0: <166 165 176 134 090 074 077 111 116 096 143 091 153 111 109 133 143 156 165
 143 178 102 084 127 178 108>
1: <088 173 077 095 120 078 142 150 159 178 095 129 128 115 161 133 151 113 105
 139 109 171 183 161 083 091>
2: <179 160 163 104 085 087 112 116 090 156 117 073 145 067 140 180 160 108 131
 126 170 141 092 101 178 147>
3: <097 078 146 121 137 173 159 155 142 083 160 173 132 175 122 111 099 104 100
 152 087 128 170 075 135 113>
4: <119 130 120 121 159 164 142 129 163 083 169 173 093 175 079 085 143 160 109
 126 087 150 153 105 092 100>
5: <145 078 163 134 176 182 177 155 111 113 126 073 149 067 092 128 169 095 152
 100 113 145 170 122 088 104>
6: <145 078 159 143 180 182 168 150 081 109 121 073 166 067 122 111 134 113 148
 091 100 163 174 122 092 134>
7: <110 173 115 117 111 087 155 081 120 169 087 073 140 067 101 185 104 143 148
 135 131 176 161 170 118 152>
8: <119 152 098 130 090 104 159 124 077 152 130 073 145 067 096 172 121 100 174
 139 178 154 109 122 178 165>
9: <084 147 077 112 085 087 133 103 163 182 113 155 123 167 187 167 151 100 092
 130 157 098 144 109 135 126>
10: <088 143 111 112 168 138 099 155 168 096 173 129 076 175 092 081 099 152 118
 143 161 107 122 127 165 130>
11: <097 139 102 130 137 182 155 116 159 091 169 164 084 119 079 081 099 177 113
 152 161 150 105 140 118 108>
12: <123 139 141 112 133 121 073 150 159 173 074 173 110 175 178 150 164 100 087
 096 157 094 135 105 122 083>
13: <097 147 115 099 090 082 146 142 098 182 134 073 158 067 166 185 112 121 135
 096 170 167 127 118 170 130>
14: <145 139 111 156 176 151 103 124 163 091 160 173 084 175 079 081 095 160 131
 148 096 119 101 122 109 134>
15: <127 074 137 147 155 182 142 116 094 178 082 091 162 067 183 159 134 108 105
 126 113 141 170 166 079 091>
16: <088 156 102 138 098 074 103 120 172 186 082 138 153 167 174 159 095 113 131
 109 118 137 148 166 075 126>
17: <162 126 150 104 116 143 172 137 077 122 082 073 179 067 096 163 169 095 135
 100 152 171 127 122 178 108>
18: <106 143 085 095 107 134 181 120 107 173 134 073 153 067 096 180 134 087 157
 117 165 176 109 127 157 143>
19: <097 121 085 112 098 117 164 107 081 182 100 073 145 067 187 172 156 134 131
 122 174 141 101 161 152 147>
20: <188 082 176 130 159 164 138 107 077 152 074 108 171 093 183 163 138 095 105
 126 074 124 153 118 088 143>
21: <093 156 094 125 124 177 168 155 124 087 178 099 097 158 079 081 112 152 144
 117 135 150 114 101 170 139>
22: <093 126 102 138 129 160 151 103 137 078 178 164 093 171 083 085 117 165 118
 148 157 124 096 135 170 108>

<119 177 098 082 081 074 086 172 163 130 160 147 145 115 161 137 182 139 092
 100 105 150 118 131 157 108> 1 9 12
<166 160 133 173 103 125 107 094 111 139 100 173 149 175 174 115 082 121 139
 152 092 085 075 088 140 156> 14 16 9
<084 082 137 130 185 177 164 124 155 100 139 164 093 167 127 076 108 152 083
 109 118 150 157 140 096 113> 4 3 11
<132 139 172 164 116 134 081 116 142 078 152 173 106 175 083 089 095 173 139
 161 109 098 101 131 148 121> 14 22 10
<088 074 102 169 133 177 164 155 155 096 130 177 140 167 092 098 108 121 113
 152 126 111 148 144 070 117> 3 4 11
<119 113 085 169 142 151 146 181 168 113 100 173 136 149 079 098 125 143 165
 126 131 089 092 161 075 100> 14 11 4
<084 152 077 151 094 130 146 133 159 173 078 173 119 175 178 146 108 108 087
 113 122 128 101 096 157 139> 9 16 12
<084 130 111 156 120 143 159 111 168 104 143 173 089 175 088 076 108 095 122
 091 170 141 127 131 161 152> 22 10 21
<179 177 102 095 094 074 103 133 146 091 160 155 110 123 083 141 117 147 170
 126 118 180 084 122 152 143> 0 14 21
<132 108 150 082 159 177 168 116 155 083 134 168 076 175 109 146 112 087 100
 165 092 137 096 122 148 130> 3 4 14
<171 143 154 121 098 087 081 107 094 182 087 073 119 067 148 172 164 126 139
 113 183 137 105 131 170 156> 2 13 19
<093 165 081 121 094 074 099 142 172 100 160 168 084 175 131 111 164 152 118
 139 148 137 114 157 101 130> 10 22 9
<097 095 167 086 111 078 103 116 163 078 169 173 162 175 135 128 125 113 157
 143 135 141 148 096 148 083> 3 4 22
